Each row of T is roughly a mix of the hidden directions of one of 3 groups.
T, 78 rows:
[[-2.52  0.50  2.54 -2.93  0.09  0.50 -2.37 -2.32 -0.30  1.44]
 [-0.83 -3.68  1.48 -1.14 -2.00  2.76 -0.95 -1.11  0.06  1.89]
 [-1.29 -1.55 -1.05 -1.64 -0.88 -0.78 -3.19 -2.26  1.86  2.66]
 [-0.96 -2.25 -0.07 -2.39 -0.90 -1.48 -3.35 -1.54  1.82  1.87]
 [-1.62  1.06  1.41 -3.79  3.26 -0.76  0.39  1.63 -0.55 -0.82]
 [-0.25  3.24  3.31  2.10  0.34  1.22  2.02  0.87  1.64 -0.09]
 [ 0.38  0.41 -3.99 -1.24 -0.53  0.20 -3.65  1.50 -1.03  0.58]
 [ 0.02  2.72 -1.40  1.09  0.79  0.10  1.45 -3.50  1.38  2.76]
 [ 1.58  2.37 -2.61  2.76  0.83 -2.84 -0.53  0.24 -0.59 -1.75]
 [ 1.24  4.45  0.16  0.02  2.17 -0.84  1.92  0.12  0.25 -2.12]
 [ 1.98 -0.32 -1.72  1.18  0.54 -0.39  3.54  3.21  1.44 -1.14]
 [ 0.24  0.01 -2.57 -1.37 -2.71  1.85 -3.18  1.08 -1.46  1.54]
 [ 2.66  1.41  2.28  2.44  0.13 -1.39  2.80 -0.05 -1.34 -1.81]
 [ 1.79  2.74  0.69  0.62  1.66  1.72  3.31  0.73 -0.81 -2.37]
 [ 1.33  2.70 -0.67  2.67  1.46  1.45  1.30 -0.19  3.30  1.27]
 [-1.50 -2.28  0.64 -2.01 -0.89 -2.37 -2.66 -0.19 -0.11  3.11]
 [-0.30  3.49 -0.70 -0.88  2.79 -3.18  0.24  1.19  0.15 -1.45]
 [-2.65 -2.32  4.29 -0.55 -0.57  0.17 -0.77  0.42  0.84  1.45]
 [-1.25 -4.60 -0.12 -2.08 -1.06 -0.86 -0.50 -0.78 -1.49 -1.75]
 [-0.10  0.02 -1.96 -1.14 -1.24  0.97 -3.92  1.06 -0.55  3.26]
 [-1.97 -2.75 -0.49 -3.08 -0.59 -1.15 -2.55  1.28 -1.71  1.06]
 [ 0.96  0.53 -0.55  0.04 -1.09  1.53 -2.39 -0.07 -0.22  4.92]
 [-1.06  1.32 -2.16 -1.58 -0.52 -0.30 -3.36  0.72  0.75  3.51]
 [ 1.55  2.17 -0.55  2.44  0.83  0.53  0.35 -1.85  3.73  1.80]
 [ 1.05 -2.26 -0.67 -1.12  2.70  0.46 -1.22  1.20 -3.29 -2.42]
 [-3.13 -0.42  3.40 -1.41 -3.03  1.07  0.58  0.26  0.85  0.21]
 [-1.47 -1.19  1.75 -1.45 -1.14 -3.14 -0.49 -1.44 -1.81  3.10]
 [-1.21  3.98 -0.33 -0.66  1.69 -3.63 -0.64  0.10  0.80 -0.30]
 [-0.41 -3.21  0.23 -2.18 -1.74 -0.51 -2.54  0.02 -1.55 -2.76]
 [-0.44  3.31 -1.42  0.42  1.95 -3.79  0.25  1.53  0.32 -0.99]
 [ 0.67 -0.65 -1.42 -0.10  0.03  2.88 -0.60  1.58  0.30 -4.57]
 [ 1.00  2.91  0.15  2.56  0.85  1.23  2.97  0.91 -1.85 -1.93]
 [-1.17  1.16  1.33  3.29 -2.07  2.71  2.09 -0.28 -1.75  0.78]
 [-1.03 -2.34 -0.27 -2.64 -0.60 -1.78 -3.14 -0.98  1.96  1.81]
 [-0.21 -4.52 -0.06 -1.65 -1.20 -0.85  1.07 -2.34 -1.56 -0.79]
 [ 0.76  2.97  0.98  1.94  0.89 -0.39  4.10 -0.80 -1.54  0.39]
 [-0.28  0.94  1.93  0.34 -0.66 -0.92  3.37 -1.06 -3.80 -1.43]
 [-1.90 -0.29  0.59 -1.60 -0.58 -2.54  0.02 -2.01 -1.86  3.76]
 [-2.37 -1.82  4.19 -0.22 -1.17  0.50  1.47  0.42  0.33 -2.10]
 [-1.03  1.42  1.32 -0.52  1.77  0.62 -2.43 -1.83 -3.94 -1.29]
 [ 0.02  0.70  1.89  1.30  1.74 -1.23  3.84 -0.95  1.04 -2.83]
 [-2.22  0.65  2.30 -0.20  1.64 -2.40  2.77 -0.87  2.28 -1.52]
 [-1.77 -2.94 -0.14 -2.32 -0.88 -1.47 -2.72 -0.22  1.55  2.24]
 [-2.88 -1.15  2.03 -1.20  1.20 -2.79  2.00 -1.05  1.73 -1.58]
 [ 0.31 -0.05 -0.37 -0.31 -1.67 -0.83 -0.29 -5.49 -0.42 -0.91]
 [-2.74 -1.55  3.89 -0.56 -1.86  1.07  0.25  1.28  0.19 -1.84]
 [-1.82 -3.77  3.20 -1.21 -1.49 -0.12  0.94 -1.48 -0.22  0.66]
 [ 0.20 -2.86 -2.24 -2.42 -2.40 -0.32 -0.05 -2.48 -1.53  1.26]
 [ 1.84  2.95  0.14  1.81  1.55  1.31  1.91 -0.11 -2.15 -2.70]
 [-1.26 -3.63 -0.04 -1.69 -1.15 -0.36 -3.40 -1.04  0.27  1.83]
 [ 1.65  3.52 -0.33  2.02  1.29  0.28  2.80  0.75 -0.79 -2.22]
 [-0.63 -0.73 -0.51  1.99 -3.47 -0.19  1.24  0.14  3.00  2.69]
 [-1.64 -3.13  0.75 -3.38 -0.23 -0.33 -2.48 -0.41  0.99  1.76]
 [-2.19 -1.09 -2.39 -2.15  0.13  0.71 -2.84 -0.42  1.65  2.69]
 [ 3.45  1.27 -1.40  1.82 -0.02  1.96 -0.81 -0.39 -1.07  3.23]
 [-0.30  0.53  4.06  1.58 -0.30 -1.66  2.25  1.86 -0.62  1.98]
 [-0.76  1.49  2.87  1.79  0.27 -0.96  2.12  0.99  0.94  3.67]
 [ 3.08 -4.15 -0.92 -0.11 -0.29  2.44  0.26  0.22 -0.17 -1.15]
 [-1.45  0.62 -2.01 -1.59  1.81  1.33  1.28  3.43 -2.74 -0.19]
 [ 0.75  1.42  2.24  1.21  0.37 -0.13  3.44 -2.50  1.38  2.43]
 [ 0.59  1.84 -2.37 -0.80 -1.58  1.13 -2.37  0.07 -0.06  3.96]
 [-0.54 -0.09  1.67 -0.96 -4.23  2.07  2.30 -1.65 -0.44  0.85]
 [ 0.86  4.10  0.15  2.05  0.93  0.18  2.99  0.65 -0.53 -1.64]
 [ 0.71  3.14 -2.98 -0.21 -0.12  0.43 -2.50  0.90  0.49  2.88]
 [-2.90  0.59  2.50 -1.38 -1.16  0.81 -2.18 -2.59 -0.53  2.09]
 [ 0.62  1.93  1.09  1.61  0.16 -2.05  1.45 -2.84  0.85  3.47]
 [-2.09 -1.25 -1.56 -1.91 -0.03  3.03 -0.85  2.56 -0.72 -2.46]
 [-3.14  1.06  1.01  0.07 -1.43  1.26  1.21 -3.30  1.13  2.42]
 [ 0.24  2.46 -0.14  0.92  0.94  1.03  3.95  0.22 -2.69 -1.81]
 [ 0.57 -1.98 -0.99 -0.52 -2.28 -1.27 -2.34 -1.88  3.17  1.93]
 [ 2.28  1.66 -4.26 -0.02  0.26  0.14 -1.85 -0.20 -0.71  2.21]
 [ 1.93  1.51  2.16  2.14 -0.08 -0.74  3.24 -0.33 -1.86 -2.28]
 [-2.38 -2.92  0.54 -2.08 -1.46  1.54 -2.28  2.07  0.04 -1.50]
 [ 3.10 -1.70 -0.35  2.48  2.00  1.37 -1.87  1.49 -2.08 -0.60]
 [-1.47 -1.81  1.98 -0.74  1.02 -2.47  3.13 -2.53  1.16 -0.67]
 [ 1.87  1.04  2.54  2.46 -0.98 -1.91  1.17 -3.15  1.23  0.75]
 [-0.43 -1.59  2.04  0.77  1.95 -1.61  2.79 -0.62  0.31 -3.58]
 [ 0.92  0.09  2.75  1.40 -1.67 -2.47  0.38 -3.68  0.69  1.27]]

Here is one row of each group, with its name. Which group are the others in?
[ 1.40  0.94 -2.93 -0.69 -1.19  0.85 -2.20 -0.54 -0.59  3.94] => P
[ 2.37  1.12  0.37  1.11  0.25 -0.69  2.53 -0.65 -2.80 -3.41] => V
[ 1.11  2.84  0.26  2.31  1.05  1.43  2.90  0.80 -1.97 -2.07] => J

[-0.11 -0.64 -0.45  0.42  0.29  3.25 -0.87  3.41  1.97 -2.71] => V
[-2.35 -1.06  2.79 -0.13  0.76 -1.08  1.48  0.90  0.80 -3.90] => P
[-2.65  1.71  2.19  1.22 -0.94  2.71  3.22 -0.31  0.30 -0.09] => V
[ 0.88  1.83  2.43  2.36 -0.41  2.23  2.08  1.44 -0.17 -2.80] => P
[ 2.78  1.99  1.15  2.95  0.08 -1.15  1.50 -2.67  1.60  0.22] => V
[ 2.56  2.68  0.45  2.78  1.37  0.26  3.05  0.51 -0.09 -1.36] => V
[-2.77 -0.06 -0.03 -1.26  0.52 -0.52 -0.58  1.10  0.53  4.84] => V
[ 1.64 -3.62 -1.78 -0.42 -1.17  1.06 -1.28  0.04 -2.98 -1.71] => P
[-0.72  2.63  2.50  1.91  0.71  1.66 -1.38  3.34  1.02 -0.60] => P
